Rotation paths and how fast each direction turns (degrees a step):
Each turn is a multiple of 5 degrees from 10 to 175, or 0.
Each row of a path follows its step; steps can be skipped.

step 1: [ 10  -3 -29  -3  19  -4 -11  -9 -17   7  -4   4  12 -15  14  33  -3  14
 -17  -5   1   6   3  26  -6   3  14  -8 -15 -13  12  20  -7  -4 -26 -24
  -7   2 -39  10 -11   2   4  -4 -27  -2  10   1   0  25]
step 2: [  5  12 -17   7 -10  36  -6 -20   1   5   0 -14  24  -8 -27   7  -2  15
   5  12  -3  10  11   5   3 -11  -7   1  20   2  11  -6  17  -2  27 -22
   0 -12 -17  -4  12  15 -11  29  26  -4 -15  14  11 -25]
step 3: [  2  -3  12  -4   8 -17  -9  -7  16   2  23  19  30  10  25 -27  13   6
   9   5  -7  28  22 -11  -4  -8 -17 -21 -12 -17  -1 -13  12   2 -15  19
  -9   4  15   3  34   0   3   8   1  15  13  15  13   7]
step 5: [ 13  12  18 -14  -5   6 -25   9   6  -4 -17  -1   7  -7   3  -5  -6  28
 -11  19   1  -7  -3  20  18  -3  33   3  12  13   9 -40  -3  21  19  -7
 -13 -21 -22  12   2 -10  -7  -2 -16   4  -5   3 -10 -27]
step 6: [-26  10  -7   4   7  -8   2  -7  16  -5 -26 -12  27  13  -3  16  15  13
  27  -9   3  -6   5   7  -8  14  11 -14  12 -17 -19   8   2 -17   0  13
 -29 -10  25  24  22   6 -10   7 -12  -6  12  -7  31   6]
step 7: [ -9   5 -17 -16  11  22  17 -15   5   0  -2 -13 -17  -3  -3  -1  -8 -15
   3  10 -46  15  28  -6 -22  22  -9 -18  -5  29  18 -13  11   6  -4 -14
   3  22   9   3   6 -19  -8  -1 -17 -14  -3  -2 -11  20]
step 8: [  2   5 -29  20 -12   0 -30  -4  -2  -4  11  -4  -4 -16  23 -34   7  24
  -4   9  10  10 -10   5  -6   7   8 -25  -6  16 -27 -20  -4 -18  13  -4
   1   2 -15  -9 -10 -13  -8 -21  17  12  -3 -21  -9 -15]
step 9: [ -7  -5  25 -29  -5  -8  -7 -13 -11   8  20  -7  17   4 -14  26  -2  29
  20  -1  19  10  -2 -12   8  19  -5  -9  34 -15   0  -1   2 -13  18  10
  15   5   3   3  12   7  27 -25 -16 -12   4 -20   2   2]
step 11: [ 22   3 -29   2 -16 -16  -7  -1   9 -24   9   5   6  17  21  -1  11   7
   0   9 -27  -9 -13  21 -22   3 -17  -1   5  18 -15  19 -11  22  33   0
 -10 -17   6 -20  -2 -11   1 -10   4 -27   2   7   7 -10]
step 12: [ -8  10   2  22   6  -7  11  -2  -6   9  13  -3  -1 -14   1  24   4   1
   3  21   8  11 -27  -2 -20  26  16  -3 -17 -19   8  -5  20   1  13 -24
  -2  -3  -5  -3  27 -11  44 -11 -14  16  24   5  -5  -2]
step 13: [ -1 -12 -12 -16 -16  13  -6 -16  -4  17  -4  -7   2   9  12   1  -1 -17
   6  17  27  -3  22  24 -17 -15  14   5  21   1  33  -1  23 -24   4   2
  15   3   5  -2 -17  -2  -9  22  22   5  32 -24  -2   1]
[  0  -1   1   1   4   3  -2   4  10   1   3  -2  -1  -1   0  -2  -1  10
  -1   1   0   0 -12  -1  -3   3  -1  -9   2  -5   5   3   0   5   3   4
  -4   0   5   1  -4   2   1   3   4   2  -6   2   0  -9] | 120
[-6 -7  3  2  5  1  4 -5 -3 -4 -8 -3  0 -2  3  4  2  2  2 -1  2  8  2 -5
 -3  5  1  1 -3 -4  2  8 -6  6 -2 -3  6  7 -1  3  2  1  4  4 -3 -4  2 -1
 -8 -3] | 130
[ 2 -4  6  1 -4  1 -1  3  3  0  3 -6  0  4  0 -7 -9 -3 -1 -2  3 11  0 -3
  2 -2  1 -8  5  0 -1 -4 -4 -7  0  5  9  2 -5 -6  0  4  2 -2  3  1  7  1
  0  1] | 70
[  1   6   5   0  -1  -7  -1   4  -5   0  -4   2   0   2 -10  -3   3   3
  -3  -2   3   9   2  -1  -1   1   0   1   0  -3   4   2   9  -5   8   0
   0  -3  10   5   7   4   0   3   0   4   2  -5  -2  -1] | 110
[  2   3  -2  -3  -3  -1  -4   6   5   6  -3   3  -4   1   8  -6  -2   2
  -2   3   5  -5   2  -1  -1   5   5   0 -11  -3  -2   4   2  -5   0   4
  -4   7  -8   3   8   4   1   4   1   0  -1   1  -3   3] | 155
[  2   1   2  -7  -8   1   0   0  -1  -1   2   4   0   0  -9  -2   0  -1
   6   2 -10   0   2  -6  -4   3   0   3   3   2   6   2   5   5  -2   9
  -2   2  -9  -4   0   1   4   0  -6  -6   0  -2   0  -7] | 160
